Some points, one per row:
0.15;-0.26;0.35;0.82;0.95;0.78;0.00;0.47;0.70;0.00;-0.04;-0.98;0.87;0.22;0.89;-0.38
-2.94;1.68;-1.84;-0.44;2.41;1.62;-1.10;-0.16;-1.66;-1.88;1.12;-0.62;-3.41;-1.63;-1.54;0.92
-1.77;-0.43;0.84;-1.58;0.92;-1.36;-1.05;1.59;1.26;-0.65;0.60;-0.01;0.54;0.08;-0.80;-0.27
1.27;-1.63;0.95;0.35;-3.11;0.54;1.09;-2.07;-1.33;1.06;-1.05;0.22;-0.46;-0.50;-0.15;-0.81
0.14;0.26;-0.63;-0.38;0.45;-0.46;0.42;1.16;0.06;-0.20;0.27;0.46;-1.31;-0.64;-0.97;0.47
-1.96;0.81;-0.37;0.58;1.17;0.83;-0.12;1.12;-0.07;-0.10;1.10;0.30;0.29;0.05;-0.10;0.55
-0.72;-0.28;0.18;-1.61;1.25;-0.13;-1.05;1.47;1.10;-1.16;1.44;-1.06;0.58;-1.32;-1.03;-1.00
-0.68;-1.16;1.59;-1.96;-0.30;-1.46;1.15;0.32;1.24;-0.04;1.78;0.42;2.68;0.61;-0.15;-0.82
1.40;-1.24;0.79;-3.04;-4.18;-1.92;-0.29;-1.47;0.28;0.14;-0.53;0.77;4.32;1.10;2.00;-1.90
0.79;0.42;-0.88;2.81;1.21;-0.06;-0.51;-0.31;-0.94;-0.01;-0.04;0.35;-1.73;0.86;0.00;1.16
-0.77;-0.63;-0.57;-0.29;1.43;0.04;-0.10;0.02;0.93;-0.80;-0.80;-1.94;-1.82;-1.30;-0.99;1.01
0.48;-0.83;-0.81;0.65;0.13;1.15;-0.38;-1.10;-1.85;-0.53;0.53;0.49;-2.17;-1.14;-0.43;0.83
-0.42;1.61;-0.48;0.78;1.30;0.93;0.44;1.25;-0.11;1.19;0.36;-0.65;-1.49;-0.81;-0.23;0.50
0.33;1.22;0.37;0.03;1.30;1.43;-0.41;1.65;-0.74;-1.05;0.70;-0.56;1.19;0.36;-0.02;-0.83
0.37;0.49;-0.69;0.31;-0.19;0.96;0.73;0.23;-0.66;-0.30;0.52;0.21;-0.22;1.29;0.53;0.90
0.50;-0.39;-0.67;0.96;1.41;1.05;0.29;0.75;-2.07;0.07;0.07;2.32;-1.37;-1.09;-0.03;-0.85
1.80;-0.82;-1.14;1.64;0.42;-0.78;0.74;-2.40;-0.11;0.16;-1.24;0.13;-1.84;-0.33;-0.44;-0.21
2.12;0.22;0.13;-0.17;-0.35;-0.31;-0.60;-0.95;0.23;0.42;0.40;0.76;1.35;0.05;-0.13;-0.78
0.56;-0.51;-0.25;0.16;-0.08;0.51;0.78;0.78;-0.53;0.77;2.57;2.17;1.37;0.65;0.30;-0.53
-0.15;0.20;-1.08;0.30;-0.31;-0.82;0.53;1.40;2.23;0.82;0.09;-0.86;2.07;0.89;-0.13;-0.05
12 more points follow, each with its number after it:
0.60;0.33;0.37;1.04;1.10;1.84;-1.18;-1.03;0.44;-0.75;-2.06;-0.07;-1.62;0.42;-0.24;0.16 0
0.81;0.06;-0.23;0.41;-0.58;-0.26;0.39;0.02;0.86;-2.03;-0.35;-0.68;0.76;0.62;-0.40;-0.81 1
1.82;-0.42;0.82;0.25;-2.72;-0.60;-0.90;-2.04;0.69;0.63;-4.27;-1.43;0.83;0.29;3.02;-0.33 2
-2.61;1.69;-0.59;0.82;2.74;1.03;0.47;2.47;0.19;-1.55;3.59;1.17;-1.11;-1.07;-2.68;-0.11 3
0.57;0.56;0.79;-1.40;-0.79;-0.80;0.16;-0.98;1.47;1.16;-1.77;-0.20;1.32;0.83;1.22;0.41 4
0.59;-1.09;1.54;-0.17;0.60;-0.05;1.58;-1.80;0.08;-1.01;-0.63;-0.27;1.96;0.54;-0.05;-0.83 5
1.84;2.00;0.23;1.20;0.09;-0.19;-0.48;-0.06;-1.46;-0.32;-0.95;0.02;0.75;0.96;0.36;0.01 6
-1.77;0.71;1.16;-0.93;2.49;1.05;-2.25;1.41;-0.60;-0.73;1.38;0.76;-0.38;0.35;-1.64;0.66 7
1.27;-0.98;1.59;-2.50;-2.47;-1.23;1.63;-2.30;-0.05;1.10;1.11;-0.53;2.30;0.97;2.38;-0.57 8
-0.63;0.09;-0.22;2.06;1.73;0.63;0.64;1.62;0.31;-0.42;-0.10;-0.56;-0.73;-0.91;-0.91;0.07 9
2.54;-0.33;0.27;0.60;-2.75;0.12;-0.43;-3.43;-0.43;0.18;-1.77;-0.81;1.17;0.47;1.57;0.22 10
2.78;0.46;-1.94;2.27;0.42;-0.48;-1.13;-0.71;0.04;-0.43;-2.33;0.03;-0.97;0.19;1.05;-0.78 11
Which of these numbered points is nearest to each point below, looking only along the 4 directions in which the first points spread most? Its number follows each.
0.03;-0.78;0.41;-1.66;-2.10;-0.39;0.92;0.91;-0.49;0.36;-0.94;0.32;0.79;0.37;0.88;-1.43 > 5
0.03;-0.34;-0.59;0.70;-0.15;-0.58;0.46;-0.57;-0.36;0.87;-0.44;-0.62;-1.13;0.09;0.41;1.02 > 0
0.58;-0.58;-0.37;1.83;-0.35;1.07;-1.20;-2.67;-0.11;0.20;-2.94;-0.80;-2.17;0.89;1.68;0.73 > 11
-0.31;-0.62;-1.60;1.63;-0.15;0.27;0.76;-0.74;0.75;1.37;-1.81;1.03;-0.54;-0.23;-0.42;-0.61 > 11
0.27;-0.06;-0.15;0.35;-0.68;-0.75;0.22;-0.11;1.08;-0.27;-1.50;-0.63;2.70;0.26;1.44;-0.18 > 4
-0.27;-2.34;1.63;-3.57;-4.19;-0.60;0.07;-2.18;0.38;1.83;0.43;0.14;3.10;2.63;1.91;-0.97 > 8
0.35;0.37;-0.39;0.10;-1.09;0.54;-0.32;-0.88;0.98;0.78;-0.61;-0.51;-0.28;-0.04;0.78;1.15 > 1
-0.32;0.35;2.37;-2.84;-0.62;-1.59;1.20;1.21;2.17;-0.73;0.70;0.33;3.42;0.70;1.27;0.15 > 4
1.22;-1.72;1.12;1.51;-3.14;0.09;0.95;-3.31;-0.98;0.97;-3.94;-0.25;-1.00;0.90;1.33;1.51 > 10
1.00;0.06;-0.71;1.06;-0.79;-0.27;-0.64;-0.15;-1.51;-0.48;-0.84;0.75;-0.11;0.43;-0.32;-0.79 > 6
0.13;-1.05;0.49;0.31;-1.35;-0.23;-0.86;-1.30;-0.06;0.98;-0.40;1.11;1.62;0.50;1.39;-0.88 > 5
-1.91;0.89;-1.68;0.78;1.35;0.63;0.01;0.61;-0.10;0.41;0.34;-0.61;0.44;-0.98;-0.86;0.41 > 9
-0.52;1.83;0.53;1.42;0.43;-0.20;1.18;0.75;0.58;0.83;0.79;-1.61;-0.50;-0.65;-1.43;0.04 > 9
1.40;-0.79;0.28;0.18;-1.45;0.87;-0.28;-0.85;0.36;-0.16;-3.11;-0.96;-0.21;0.18;1.61;0.59 > 10
